D: a few groups of rows, each row roughly a mix of its group's hidden directions:
D (140 x 11):
[[ -5 -27  11   4 -14  12   0  -9   3 -23  -1]
 [ -3 -20 -17  24  -9  16   4   2 -12   7  -2]
 [ -8  -5 -11  16 -16  29  -6   9   2  14  -3]
 [-12  -9   8  35  -3  16   3  -2   2  -1   7]
 [  9  -4 -26  -1  -2  22  -5 -16  -4  10 -15]
 [  3  -1 -15  18   4  14  -1   9 -12  23 -17]
 [ -8 -11   0  19   4  20  -5   6  -5 -21 -19]
 [-18 -14  17 -13  -6  -8   2  -9  -5 -24   9]
 [ -9  -3  13   3   8 -33   0  18  -1  -9  -4]
 [ -2 -13   3  31  -1  11  -1 -20  -9   1 -11]
 [  7  22  -8 -13   8 -15   7   0  15  16  16]
 [  1  20  -3  21 -12   4   9  27  -1   1   3]
 [ 12  13  -9   5 -24  20   5  -2  -5  21   3]
 [ -3  -4  -1  24   7 -13 -14   4 -10 -25 -12]
 [  1  24  -1  13 -15  14   8  12   0  20  -8]
 [ -4  33   3   3 -12  -9   9  11  -4  13  12]
 [-17   2  -1  24   1   1  -4  16 -17 -10 -18]
 [ -1  14  19   4 -12  28  -7 -11   3  -9 -12]
 [ -2  18  17   2 -19  -7   1  24   4 -16   0]
 [-21 -18  -4  24   9   1   3   0  -6  -7 -17]
 [  0  19  -5  22 -22   6  14   8   4   5  13]
 [  1 -20   1   5  30  13  -2 -10   4  -5 -15]
 [ -6  -7   4  27  -4  25   0   5  -1 -11 -15]
 [ -1  11  -7  13   3  10   9  35  -5  -5   7]
 [ -3   6 -21 -20  21 -10  -7  -4 -17   9  -4]
 [  0  24  -3  22 -15  21   0   2   1   2 -11]
 [-25 -10  17  16 -14   4  -3  13   6 -11   0]
 [ -8  -9  -1  33 -12   2  12   4   2 -17   5]
 [ -1  35  18  -1 -10  -9   4   0  -2   7   9]
 [ -1   3   4  15 -24  27   6  14   0  -4   5]
 [  3   5   8 -24  22 -19 -15  -3  -1 -10  -2]
 [ -1  21 -11   9  -1   3  11  20  -9  23   9]
 [  3 -15 -24  21   4  19   3 -12  -4   7   2]
 [ 21 -17  -1   2   2   7  12 -19   5   0  22]
 [  2   1 -12  25 -15  22   4   5 -13  12  -4]
 [  9  12 -15   8 -18  10  12   4  -2  18  21]
 [  3   5   0 -28  24 -17  -4  -4  -1   9   8]
 [  9  18  -7  11 -29  12  11   9   3  -1   9]
 [ -7  -6   3  -7 -23  25   7   8  -8 -14 -12]
 [ -6  19  15  16  -2   7  11  18  -4  -1  22]
 [  4 -29  -9 -13  21 -13  -8  -2  -8   5   0]
 [-15   0  21   5  20  17 -11  10   0 -16  -1]
 [  6  -3  19 -20  12 -11   6   2   3 -18  21]
 [  3   3 -19  30  -2   6   6   4  -8   7  19]
 [-23  -1  -3  23 -11  21   8   5  -6   8   4]
 [ 11  24  -4 -17 -25 -11   6   8   5   3   4]
 [-10 -12  17  15  11 -16   1  11 -12 -21   2]
 [  3  -7  -6  -5  39  -2  -8  -4  -2   0 -12]
 [ -4  -5  11 -16 -20 -19   3   5   7 -18  16]
 [  2  -9   4   3 -18  30   3 -12   2 -10 -16]
 [ -7 -20 -14  26   2  18   6 -11   2  -4  -6]
 [  7  22  -1  -9  -7  13  16  -9  19  13  11]
 [ -2   6   7 -17 -20  11   7  11  -7 -26  -7]
 [-22  15  12  11 -11  -2  -5  28   3  -2  -1]
 [-14  -8 -18   6   7  22   0  -7 -14  15 -14]
 [  2  14 -12  22 -16  11   5   5  -8  24  -4]
 [  3  12   2 -28  15 -23  -5   0  -1   7 -10]
 [-11   0   7  -5  17 -26   2  12   9 -15  16]
 [  5  24   1  -6  -9 -31   2  11   5  -1   3]
 [ 10  17   6   2 -25  13   2 -18   9  -1 -14]
 [  2  14   6 -17  12 -14   1 -15  14 -14  18]
 [-11 -23  17   5   1  25 -11   5  -4   8  -5]
 [  1  11   2  18 -14   4  18   7  10  21  18]
 [-18   7   9  26   4 -10  12  21  -2  -3   2]
 [-10   7   6  -6   1  -8   9 -13  28 -22   6]
 [ -4 -20   3  15 -26   1   7  11  -1 -17   7]
 [  5  36  10  -5  -6  -5   2  -5  12 -13  -3]
 [  3  21  -1   2  -7 -25  14  11   8  12  16]
 [  0 -23   9 -14   5 -17  -3 -11  13 -19   7]
 [  0 -19   7 -22  15 -19  -1  -8   8 -12  11]
 [  5 -10   3 -21   9   1 -17 -21   6   1 -21]
 [  1 -22  -2 -16  -8  10 -12 -25   3  -3 -12]
 [  5  17  15  -7   6 -19   5  16   8 -10  21]
 [  2   0 -13 -14  19 -32   8  -5   3   3   4]
 [  1  -1 -11 -21  29 -20  -3  -9   2   2   3]
 [  9 -18  11 -21  14 -12  -2  -3  12   3  20]
 [-11   6  -8  22 -15  24  -1   2 -17   8  -3]
 [  4  -7  -4  11 -27  26   0 -14   2  -5   3]
 [-17   8   3  15 -11  10 -10  30  -2   5  -2]
 [ -1 -20   2 -19   8  -8   1 -28   3  14   2]
 [ 12   3   0 -16 -30  14   7  -4   2  14 -10]
 [ -7 -18  -9 -13  22  -3 -17   3  -6  11 -17]
 [  3  -3  12 -13 -12 -27  -3  12   6 -16  14]
 [  2   3   6 -10  -9 -25 -12   9   1 -21 -19]
 [  6  21 -13  -5 -10  19   1  20  -7  13   8]
 [ -1   2   3  23  -3  12  -7  14  -3 -24 -18]
 [ -3   5   9 -23  18 -22  -2   0  17 -10   6]
 [  3   7   0 -26  22 -21 -10   1   2  -7  -6]
 [-11  -3   3  10 -36   3   6   9  13  -3  -6]
 [-10  -9  16  -2 -12  10   9  14   3 -30   1]
 [ -4  16  15  11 -21  21  14   8   1   2   9]
 [ 11  25 -14   4 -15 -11  13   7   8   6  16]
 [  4 -21   0 -11   9   0   6 -12  19 -19  15]
 [ 20   7 -15 -19  11  -7 -11   7   0  22   4]
 [-19  13  11  19 -11  -7  15  16  -1  14  -3]
 [  1  27  16  14 -20   9   5   7   8  -2   4]
 [  8  23   3 -10   0 -20  -3  23   4 -15  -4]
 [-10  23  23  -9  -7  -2  18   5  14   0   5]
 [ -5  -9 -12   4 -27  20  -3  -6  -8   4 -18]
 [ -6 -27  -6   8   8  28   3  -4  -7   7   4]
 [  0  -8 -15  20 -13  24   1 -10 -12   3 -14]
 [ -1 -11  -4  24 -20  21   4   9  -9  -9   0]
 [  7   9  -6 -29  11 -24   1   0   5  11   3]
 [-13  -9  12  32   4  10   5   6 -11 -10   2]
 [-10  -6  -3  28 -10  13  17  14  -1 -11   6]
 [ -1 -30  -4   0  -4   8 -10 -18  -2 -16 -14]
 [  7   4 -19  20 -12  20  16  -3   7   4  12]
 [  5   8   9 -19  18 -20  -1   4  15 -11  15]
 [  9  -1 -10  17  -6  20  -2 -18   7  16 -17]
 [-22 -12   4  31  -6   8   9   8   4  -2  -1]
 [  1 -17  -8 -23 -12  -6   1 -21   5  17   1]
 [-14 -21  -1   6   7  -8   6 -17  15  18  13]
 [ 11  -5   6 -21   8 -18   3 -16   9  13  19]
 [ 16 -11  -6  -9 -14 -19   1   2  15  -2  24]
 [-13  12  11  28  -2   6   8  18   1  -5  14]
 [ -1  -6  18 -20 -19   2   5   1  10 -13 -22]
 [ -7  -3   7 -18  18 -21 -15   5  -8 -11 -15]
 [ 18  10 -12 -25   8 -11  -6  -8  -5  16  -8]
 [ -1  23  13  12 -16  -6   2  25   0  -1  -8]
 [  0 -21  -1 -23  20 -10  -1 -17   0  -5   7]
 [  8  11   1 -24   6  -5 -21 -23  -2   6  -5]
 [  7 -15 -16   5  -6  17   9 -22   1  21  -4]
 [ 15   7  -3   5 -28  23   2  -3  -1   9  13]
 [-10   0  17  -5   2 -26  19  -3  -9 -14  -9]
 [  6 -14 -13  -8   6  -6  -8 -29  -6  19   6]
 [ 20  17   5 -18  -7  -3   6  -4  13   2  23]
 [  1   5  -9  28 -25   4  10  11  -3   8   8]
 [ -1   7  -8 -13  20 -27   9   6   1   8  17]
 [  0  18   7   9 -18  29  -2   6  -8   4  12]
 [ 14  13   8 -18   8 -25   2   0   9   9  17]
 [  0   4  11 -17  -6 -24  13   3  12   4  22]
 [  3 -17  11 -20  -4 -20   0  -5  14 -18  10]
 [  2 -27 -16 -12  18   4  -9 -12  -1  12  -3]
 [ -5  -3 -13   7  21  -6   1  21 -22  13  -1]
 [  7  17 -20  -5  -9   9  -7  -2 -17  19 -16]
 [  7   5   8 -33  -6 -17  -8  -8   6   5  12]
 [-22   6  -4  10  17  -9  -7  19  -4  -8 -19]
 [ -3 -23   9  -3  11 -17   4  -3  11 -25   8]
 [  7 -22 -16  -1   4  17 -14 -12 -14   3 -15]
 [  9  29  12 -11 -24  -5  -1   5  -4  -7   5]]
one row of each group, then the others: which group is each in?
[-13 -28   8  -2  -9  -4   2  -3  14 -23  -1]
G
[ -4 -29  -3   5 -14  25   2  -4   1 -11  -4]
H
[  5   5 -10 -12   9 -24  13  -1  11  21  13]
A
[  3   3   7 -18  21 -25   2  -8   8 -16   3]
T

[-14 -22  -6  11  29  -3  -2   2   8  -9  -4]
T
[  0   4   0 -27 -14  -8   0  11  -5   0  26]
H
[-10  -1  11 -14  30  -6  -3  -5  -2  19  11]
A
[  6  21   0 -11 -27   3  13  11   2   8  12]
A
[ 16  23   1 -18  17 -14   2   8   0  12   6]
G
[ 10 -13  -7  19  -5  21  10  -4   8   5  22]
T
[ -8 -12   1  -4  11  -1   7 -12  32 -10  14]
T
[  3   7   8 -26 -18  -5  -5  19  11 -12  -8]
A
[  0  -4  16 -14  -4 -15  -1  -5  16 -28  10]
H
[-19  -4  14  19 -14   6   9  13   5 -14  14]
G
[ 12 -11  -2   5 -15  23  -4 -12   9 -16  18]
T
[  1 -15 -14  10 -10  20   1 -24  -4  -2 -13]
T
[  3  11  18  11   4 -18   1  14  10 -16  20]
G
[  2   0   2   1 -16 -13  14   9  13 -12  28]
H
